[[-35 -36 -15]
 [  1  47  -9]
 [-11 -46  -6]]
->
[-35  47  -6]

[[ 10  -4 -43 -39]
 [-17  49 -14  18]]
->
[10 49]

[[  0  -2  10]
 [  2  -2  22]
 [  4  10   9]
 [  1  -6   6]
 [-22  -1 -43]]
->
[ 0 -2  9]

[[-30  44]
 [ 24   0]]
->
[-30   0]

[[ -1   8  -5 -50]
 [ 30  33   2  43]]
->
[-1 33]

[[-42  -7 -35  38]
 [-25  26  19 -14]
 [-16  -5 -17  12]
 [-27 -15 -30  27]
 [ -2   0   0  -1]]
->
[-42  26 -17  27]

[[-18  -3 -19  -5 -16]
 [-12 -11 -10   3 -10]
 [ -3  10  36 -15  32]]
->
[-18 -11  36]

[[ 14 -14 -16  -2]
 [-36   8  10   0]
 [ -7   4 -12  -6]
 [ 15   1  -2   0]]
->
[ 14   8 -12   0]

[[ 12 -43]
 [  4  32]
 [  4   8]]
->
[12 32]
---
[[ -6 -11  -8   2  14  19 -10   4   6  -8  -8   9 -15  -4  -3  -3]
 [  7 -21   8 -33  41   1  24   7  -3   3  -4  22  -2  -8  -7  -2]
 [  8  -4  17 -23  -5   2  24  -8  -1  10   0 -15   0   0  14  13]]
->
[[  8  -4  17 -23  -5   2  24  -8  -1  10   0 -15   0   0  14  13]
 [ -6 -11  -8   2  14  19 -10   4   6  -8  -8   9 -15  -4  -3  -3]
 [  7 -21   8 -33  41   1  24   7  -3   3  -4  22  -2  -8  -7  -2]]

[[-13 -37 -34 -18  45  13  17  32  13  45  22   4]
 [ 10  11   3 -30  47  38  12  14  16 -13  32 -30]
 [ -3 -31 -27 -50   7 -21  27  36  -2   0  32  17]
 [ -6   6 -45 -42  46  -8 -15  42 -18  47  -5 -46]]
->
[[ -6   6 -45 -42  46  -8 -15  42 -18  47  -5 -46]
 [-13 -37 -34 -18  45  13  17  32  13  45  22   4]
 [ 10  11   3 -30  47  38  12  14  16 -13  32 -30]
 [ -3 -31 -27 -50   7 -21  27  36  -2   0  32  17]]

[[ -1 -16 -20  -2  -3  28 -28  10  43   5   2]
 [ 18 -24 -13   3  -6 -11 -23 -16  -6  31  23]
 [-13 -20  12  -9  -2  -2  29  11  -5  22  16]
 [-32 -19   6 -12 -11 -10  25  10 -25 -20 -21]
 [-23  32 -11  -2  11  24 -30  10  21 -34 -25]]
->
[[-23  32 -11  -2  11  24 -30  10  21 -34 -25]
 [ -1 -16 -20  -2  -3  28 -28  10  43   5   2]
 [ 18 -24 -13   3  -6 -11 -23 -16  -6  31  23]
 [-13 -20  12  -9  -2  -2  29  11  -5  22  16]
 [-32 -19   6 -12 -11 -10  25  10 -25 -20 -21]]

[[ -2 -16  18   9  27 -11 -33   7  10  27   9  31 -12   3 -27   0]
 [ 10   7  -9   3   5  14  27  12  10 -35  11 -26  -4 -18  14  20]
 [  5 -11  23  16  44   8 -32  25   8  26  17  10 -28   3 -26  -7]
 [ -6 -18  17   6  20 -18 -33   2  14  28   7  39  -9   3 -24   3]
 [ -6  13   0   1 -12   2  -1  -1   6  11   6 -13  -1   1  44  -5]]
->
[[ -6  13   0   1 -12   2  -1  -1   6  11   6 -13  -1   1  44  -5]
 [ -2 -16  18   9  27 -11 -33   7  10  27   9  31 -12   3 -27   0]
 [ 10   7  -9   3   5  14  27  12  10 -35  11 -26  -4 -18  14  20]
 [  5 -11  23  16  44   8 -32  25   8  26  17  10 -28   3 -26  -7]
 [ -6 -18  17   6  20 -18 -33   2  14  28   7  39  -9   3 -24   3]]

[[ 30  17 -28 -10  42 -30 -33]
 [-29  15 -15  15 -45  -1   5]
 [ 37 -22 -44  -1   8  34  13]
 [-10 -37 -17  37  -1 -35 -18]
 [-30  23  46  47   3  13  24]
 [  8  24  45  32  21 -43 -27]
 [ 22 -33  -9  -4   0  42 -36]
 [ 22  34  48 -14 -35  28 -16]]
->
[[ 22  34  48 -14 -35  28 -16]
 [ 30  17 -28 -10  42 -30 -33]
 [-29  15 -15  15 -45  -1   5]
 [ 37 -22 -44  -1   8  34  13]
 [-10 -37 -17  37  -1 -35 -18]
 [-30  23  46  47   3  13  24]
 [  8  24  45  32  21 -43 -27]
 [ 22 -33  -9  -4   0  42 -36]]

[[ 23  16   7  -1   4 -15 -24  -3   9  -6  -5  -7  37]
 [-14  12 -23   9  16   4  -9   5  -8 -14   6 -13   1]
 [-23  13  21 -33 -13  17  16  -9  10  -3 -17   1  11]
 [ 11  12  12 -11  25   1  15 -15  13 -12   1   9  14]
 [-12   1   0 -10  16 -11  39  -8   4   6  11  26 -27]
 [ -9  -7 -11  13   0  -5  -6  13  -3   3   4  -4  -7]
 [ -7 -10   1  -2  -2   8  11  -2  -1   1   1   5 -15]]
->
[[ -7 -10   1  -2  -2   8  11  -2  -1   1   1   5 -15]
 [ 23  16   7  -1   4 -15 -24  -3   9  -6  -5  -7  37]
 [-14  12 -23   9  16   4  -9   5  -8 -14   6 -13   1]
 [-23  13  21 -33 -13  17  16  -9  10  -3 -17   1  11]
 [ 11  12  12 -11  25   1  15 -15  13 -12   1   9  14]
 [-12   1   0 -10  16 -11  39  -8   4   6  11  26 -27]
 [ -9  -7 -11  13   0  -5  -6  13  -3   3   4  -4  -7]]

[[ 11 -17   4 -48 -12   6   9  27   5   4  18  46  19  18  -1]
 [  7  34   7  -9   0  -6  18 -10   5  14  13 -15   8   8 -22]]
->
[[  7  34   7  -9   0  -6  18 -10   5  14  13 -15   8   8 -22]
 [ 11 -17   4 -48 -12   6   9  27   5   4  18  46  19  18  -1]]
